In the rows, zero is written as 128.
Families of rows that turns and mirrors carry onto each other, the same ones carrying the whole set onto itself: the rest of each named row's family, in list order:
5 families of 3 rows:
Kef: [168 139 136 149 133  94 120 140 117 145 104 111 106 165 134 132 128 118
 117 177 130 108 150 158 129 118 157 110 123 138 146 127 123  99 122 131
 122 129 131 156 110 111 177 130  86]
Folo: [101 119 132 130 136 142 117  89 154 117 106 138 131  98 143 102 107 150
 136 110 114 178 133 120 120 106 113 115 137 117 138 141 123 119 134 123
 107 135 100 137 141  93 128 135 130]
Lapip: [162 134 143 136 137 108 139 145 124 147 113 107 122 162 145 122 138  97
 123 157 141 121 147 157 120 118 177 101 131 130 128 128 126  89 123 134
 113 134 133 156 126 101 175 122 103]
sifa: [105 123 101  99 123  89  94 121 114 130 117  99 106 157 123 156 141 153
 111 154 110 122 132 101 133 127 143 145 130 161 127 115 127 147 119 109
 165  94 132 130 105 111  97 124 142]
Pef: [102 139  97 107 119  86 114 133 100 126 150 103 105 147 109 140 140 149
 114 140 111 125 135  98 135 120 144 146 124 158 122 109 124 144 107 126
 164 105 139 128 107 133 111 131 149]
muf: [106 116  85  97 134  95 128 119 117 135 149 106 105 148 125 141 142 147
  89 159 125 106 141 108 132 113 145 146 116 146 121 111 130 157 121 122
 162 114 136 126 116 133 116 128 152]
Reta: [104 125 134 126 137 153 127 100 159 123  96 141 136 118 132 107 109 154
 153 108  96 147 144 128 120 117 112 106 129 105 156 137 146 100 150 139
 109 144 109 129 133  96 117 122 117]
fatep: [165 135 146 150 140 113 133 155 114 161 100 122 132 151 153 135 123 111
 127 158 144 113 143 153 141 110 164 111 125 141 136 142 129 108 129 133
 108 136 126 147 130 102 175 116 107]
lepod: [ 99 119 104  99 137  95 121 112 115 116 124 100 102 154 129 124 134 165
 101 142 110 133 123  98 116 109 157 145 123 147 114 123 137 158 118 128
 169 101 126 121  99 132 107 132 145]
binod: [148 150 139 149 127 127 139 140 122 152 107 117 107 179 136 145 144 100
 117 157 132 114 145 162 126 118 157  99 134 134 133 114 136  98 130 130
 106 147 124 144 126 121 171 133 105]
sokon: [112 113 132 119 135 147 111  94 149 117 108 148 140  99 126 101 111 152
 158 103  95 155 121 124 134 124 123 112 135 105 139 134 137 103 128 127
 113 119 105 145 131  95 111 134 121]
loba: [107 114 121 119 124 151 121  83 135 123 103 146 142 103 140 116 113 149
 160  96  95 137 132 136 134 124 107 128 130 116 142 141 138 126 150 127
 118 133 100 141 129 104 113 143 125]
vufal: [156 158 146 150 119 115 130 161 116 163 110 109 122 152 129 129 130 105
 119 156 132 123 142 156 134 122 140 112 119 133 124 118 131 103 124 141
 111 136 137 147 124 105 188 128 100]
fir: [ 98 128 140 115 121 134 120 100 142 120 111 125 141 102 130 110 108 149
 166  88 100 157 144 120 118 123  99 112 134 115 135 144 133 121 137 129
 116 134 110 137 145  99 131 134 133]
punof: [103 110  87  90 128  94 114 114 122 136 137  98 102 159 109 135 156 152
  98 146 113 114 126 101 131 121 148 142 118 147 104 106 142 135 116 130
 163 103 134 135 106 115 106 129 136]

Same family as Folo: sifa, binod
Same family as Kef: Reta, lepod
Same family as punof: Lapip, sokon
Same family as fatep: muf, loba

Families of rows that turns and mirrors carry onto each other, the same ones carrying the whole set onto itself: the rest of each named row's family, in list order:
5 families of 3 rows:
Tofo: [151 142 148 110 116 112 128 179 126 154 146 133 170 104  87 113 140 137
 122 114 157 181 126 134 153 144]
kifu: [129 117 115  91 113  93 123 127 143 113 159 164 164 100 137 115 159 136
 139 132 111 118 127 155 131 177]
vuv: [129 120 119  95  71 104 122 144 150 106 136 157 143 112 132 131 165 131
 143 141 103 121 112 141 128 178]
lamu: [149 131 145 147  97 129  96 171 137 141 162 119 157 105  92 100 135 146
 142  99 144 168 149 140 131 136]
lirod: [111 131 142 147 132 166 130 120 118 142 109 144 135 142 124 154 160 134
 118 140 131 121 138 137 145 138]
rimin: [145 118 115  91  98 110 143 143 139 113 143 153 138  93 155 135 148 133
 151 107 128 124 124 169 150 194]
genub: [139 109 119  91 110 117 122 116 146 117 140 161 163  97 145 125 159 144
 138 104 120 119 128 145 131 205]
zime: [154 127 129 150 112 107 110 166 127 144 167 136 151  96 108 125 116 108
 136  98 139 177 128 133 152 129]
pav: [ 88 131 131 154 120 138 109 122 136 140 119 119 148 142 134 147 151 150
 128 135 112 132 140 122 169 141]
nusal: [121 109 157 154 107 164 126 124 128 153 108 140 148 142 147 149 168 128
 120 113 137 133 135 131 151 128]
Kofes: [129 119 154 157 108 163 123 120 125 127 106 158 157 133 144 159 147 142
 140 117 126 134 135 113 160 138]
dop: [142 144 104  89 114 118 132 135 143 120 127 170 126  89 130 111 163 140
 157 123 116 132 101 154 160 170]
Nagag: [129 116 128 141 121 170 130 146 110 129 133 131 160 148 137 166 151 135
 129 117 107 136 145 115 176 134]
Tis: [156 122 157 129 125 110 111 196 136 159 143 120 143 102  91 116 161 136
 138  97 140 163 135 142 157 133]
Tipo: [158 128 155 126 124 133  97 189 149 160 170 130 155  98 104 108 150 136
 139 100 139 150 134 149 134 135]

Same family as vuv: Tofo, Nagag
Same family as kifu: Kofes, Tis
Same family as lirod: lamu, rimin
Same family as nusal: genub, Tipo

